[[-36  32  -5   8  -5 -31  26  45]
 [-36  32  -5 -31  -5 -31  34  27]
 [-36  24  -5   8  -5 -30  39  79]
 [-14  32  -7  29  -5 -31  18  45]
 [-36  32  -5  33 -13 -31  34  45]
 [-36  28  -5   7 -16   6  34  72]
 [-30  32  -5   8  -1 -31  34  45]
 [-43  32 -34 -38  -5 -39  34  45]] Out: 32

[[-17 -24  44   7 -19 -17 -16 -21  -9 -36  -6]
 [ -9  -5  51   5 -10   6   4  12 -20  -1  23]
 [-13 -15  60  -2  -6   8   9   4  13 -29 -13]
 [  7   1  33  11   8 -12   2 -32  19 -51 -10]
 [-24 -19  72 -18  -9  -8  -4  20  49  19  -1]
 [ 27  -7  12  -4 -12  36 -13 -25 -45  -7  35]
 [-35 -20  11   6  -9  10 -13 -16 -24  15   1]
 [ 11  13 -68  -9   0  17  10   3   5 -18 -20]
 [ 44 -13   6   6  -7  16  28   1 -18 -26  19]
 [-13 -30 -16   2  -9  17 -11 -41 -12 -48  -4]
 [ 22 -19 -17  13   7   2   4   2   2  10  39]
 [ 34 -20 -43 -26   2 -14 -20  15 -12  42   5]] Out: -20

[[ -9 -15 -16  -6  -6  -6 -14  -9 -11]
 [ 19  13 -27  -4 -15 -70 -53  29 -56]
 [ 11  30  -9 -66 -51   2   6   9  12]
 [ -6  -4  -4  -5  -7 -15  -9  -4 -11]
 [ 40   9 -38 -12  19 -36 -59  -2 -72]] Out: 9

[[  5  35  29 -43  27   9  -3 -66   0 -37 -68  33]
 [-50   4  -8 -12 -61 -58  82  47 -12 -27  17   3]
 [ 76   1  24 -70  19  78   8  49 -78  39 -19 -38]
 [-57  40 -18  14 -11 -30  -2  20 -82  -6 -58  77]
 [-58 -18 -22  27 -37  58  48  71  42 -71 -80 -11]
 [-23  41 -15  16 -47  46 -15 -59 -46  34 -33  30]
 [-22  72  29  34 -63 -12 -12   9  -1 -63 -47 -67]
 [ 16   4  67  -3  56  76 -29  33 -18 -35 -37 -33]] Out: 4

[[-20  -3 -47  29   7  39 -15  41 -71 -34 -43  38 -11]
 [ -8 -10  -2  -4 -11  -6  -3  -9  -4  -7  -1  -6  -8]
 [-26 -24  12   5 -15   0  11 -13  -6 -28   9   2 -31]
 [ 16  11 -22 -41   2 -37 -35 -17   6  20 -24 -38  16]
 [-48 -52  34  -4 -43 -17  25 -48  11 -42  32 -15 -55]
 [ -6  -5  -2  -5  -3  -6  -4  -5  -4  -6  -4  -5  -7]
 [ -5  -6  -2  -2  -5  -3  -1  -5  -3  -4  -1  -3  -5]] Out: -6

[[ -3   1   1  -2   2  -3   3  -1  -2   3   4  -5   0   2  -1]
 [ 24  -9   3 -20  -1   9  12  -1  20 -27  13   1   2  15   4]
 [ 15 -10   2  31  -4  14   1 -30   1  23 -12   3   9   1   0]
 [ -2  -3   1   6   1  -4  -2  -4   6  -6  -5  13   2 -11  17]
 [-18 -14 -22  72   8  18  -5 -17   3 -39  13  11  58 -12  32]
 [ -9   8   6  -4   1  10  -3   3   9   2  12   0   2  -4  12]
 [  3  -6   1   5   0   5 -14  10   2  -7  -1   5   5  -7   8]
 [  3  11  -7   3  -9   6  -6  17  -7  -2 -15  -2  -5  11 -16]
 [ 17  10 -21  12 -20  -2  -7  28 -23  -7 -45  -4 -13  26 -45]
 [  4 -15   0   0   6 -11   7 -14  -2   0   2   1   1  -5   1]
 [ -4  48 -13   6 -29  35 -24  58  -7  -4 -31  -5 -11  27 -27]
 [  6  -7   2  16  -3   8   4 -18   2  16  -4   2   6   0   1]] Out: -7
---
Q:
[[37 51 30 21 29 17 25]
 [36 37 11 75 30 51 39]]
A: 30

Q: [2 4 7 2 8 1 5]
A: 7

Q:
[[383 230 290 434 134 831  58]
 [577 946 855 491 289 442  42]
 [634 426 428 521 559 213 812]]
A: 290

Q:
[[316 698 738 204 332 198]
 [319 127 102 662 337 682]
 [323 708 749 195 333 188]]
A: 738

Q: [ 43 -43 -41  23 -32]
A: -41

Q:
[[7 4 5 2 6 5 6]
 [5 5 5 7 5 3 6]]
A: 5

Q:
[[1651 6032 4373 8874 8687]
 [1673 5890 4408 8165 9278]]
A: 4373
---
[[288 328  44 318 372]
 [535 259 333 475 499]
 [ 34 474 813 572 928]] ==> 333, 928

[[749 817 592 686 735 734 545]
 [849 635 679 756 615 647 376]
 [809 658 617 756 706 659 202]] ==> 756, 849

[212  12 120  74  41 151 163] ==> 74, 212

[0 2 6 5 8] ==> 6, 8

[170 669 956 691 363] ==> 956, 956

[[4788 6501 4369 2494 2803 2895 5490]
 [2692 4499 7702 2561 2504 3339 3852]
 [2448 2081 8208 4131 2534 1925 2127]] ==> 2561, 8208

[[457 187 580 667 413 503 699]
 [531 305 593 546 750 269 545]
 [370 593 515 337 682 377 207]] ==> 546, 750
---
[[-8, 55, 38, 48, 48, -57], [-37, -37, 22, 11, 32, -21], [6, -11, 68, -11, -9, 30]] Out: 55
[[-81, -79, -37, -12], [55, -13, 15, 12], [-20, -59, -31, 35]] Out: -79
[[-22, -8, -13, -62], [-16, -8, -4, -38], [46, -6, -4, -40]] Out: -8
[[-26, -22, 10, 31], [-43, -3, 0, -79], [81, -59, 50, 29]] Out: -22
[[27, 12, -1, 22, 9], [-28, 45, -49, 49, 42], [17, -10, 23, 13, 60]] Out: 12
[[-29, -73, 15, -15, -40, 45, 32], [4, 55, 4, 10, 11, 20, -21], [-23, -71, -32, -7, -75, -4, 44]] Out: -73
[[37, 49, 67, -40, -4, -37, -13], [32, 39, -16, 34, -11, -27, 35], [42, 52, 46, -19, -5, -38, 0]] Out: 49
[[62, -64, -30, 19], [57, 24, -36, -21], [-25, -57, 5, -14]] Out: -64
[[35, -42, -12, 45, 65, 17], [40, 29, 3, 56, 57, 39], [29, -76, -47, 46, 77, 9]] Out: -42
[[-5, -11, 9, 3, -8, 9, 19], [9, -4, 5, 1, 74, 1, 35], [7, -13, 2, -3, 44, 7, 44]] Out: -11
---
[[12.223, 7.442, -20.179, 3.515, 13.063, 1.719, -2.911], [20.674, 5.819, 0.714, 12.546, 7.613, 5.023, 5.233], [7.025, 20.733, 2.860, 8.131, 2.375, 7.552, -12.674]] | 12.223, -12.674
[-0.011, 0.100, -0.094, -0.099, 0.150] | -0.011, 0.150
[[1.5, 0.1, -0.1, 0.1], [0.6, -0.5, -0.2, -1.8]] | 1.5, -1.8
[7.63, 2.28, -14.09, -18.22, 17.14] | 7.63, 17.14
[-1.301, 1.080, -0.162, -0.912, -0.862, -0.773, -1.256] | -1.301, -1.256
[-0.137, -0.093, 0.020, 0.034, 0.139, -0.056] | -0.137, -0.056
---
[[ 86 208 125  69 157  54]
 [121  90 129 191 183 147]
 [232 132 110 168  28 248]] -> 132

[[4598 7992 7054 3786 9486]
 [7190 2783 6633 9474 3968]
 [6463 3170 4503 8394 8053]] -> 3170

[[114 107 105 100 212 148]
 [ 95 110 102  67 117  96]
 [130 123 106  42 192 130]] -> 123

[[ 93  61 153 237 121  86]
 [174 204 156 105 126 156]
 [102  67 152 243 118  85]] -> 67

[[634 457 757 699 809 579 417]
 [436 418 474 666 141 577 320]
 [495 541 949 635 509 538 577]] -> 541

[[219 781 532 582 877 552]
 [300 683 788 582 908 552]
 [449 693 532 582 908 552]] -> 693

[[-29 -30 -30 -49 -32  -6 -28]
 [-28 -29 -30 -26 -28 -28 -27]
 [-33 -29 -25  36 -24 -21 -30]] -> -29

[[5725 6109 6805 6826 7091 5280 5899]
 [4373 7807 8226 4700 5476 9235 1560]
 [2137 7993 5843 1663 4291 5901 2213]] -> 7993
---
array([-37, -63,  46, -30,  -6, -47, -35]) -> -35, -37

array([[-26, -23,  71, -19],
       [ -8, -11, -34,  -8],
       [ 16,  13,  63, -46]]) -> -19, 16

array([  9,  24, -81,  37, -49, -24,  23]) -> 23, 9

array([-66, -50,  38,  80]) -> 80, -66

array([[ 16,  20, -20, -15,  28,   0,  17],
       [ -4, -29,   8,  27, -46,  33,  19],
       [-42,   5,  58,   5, -64, -33, -24]]) -> 17, -42

array([-35, -68,  19,  55]) -> 55, -35

array([[ 16, -80,   5,  18,  -7],
       [  0,   2,  11, -35, -25],
       [ 18, -23, -11,  19,  55]]) -> -7, 18
---
[ 43  62  64  59 244] gives 64, 244

[[-289  549 -401  195  466]
 [-838   88  505  848  631]
 [ 588  605  548  222  309]] gives 505, 848

[66 52 98 10 25] gives 98, 98

[-30 -47 -27  43  21  16   7] gives 43, 43

[[82 34 62 27 33 62 36]
 [46 40 57 26 62 22 39]
 [72 21 69  6  6 19 90]] gives 26, 90

[1007 9547 3087 5928 4275 5386 6226] gives 5928, 9547

[[519 244 338 481 785 747 595]
 [518 294 297 215 406 472 701]
 [516 411 727 289 501 730 293]] gives 215, 785
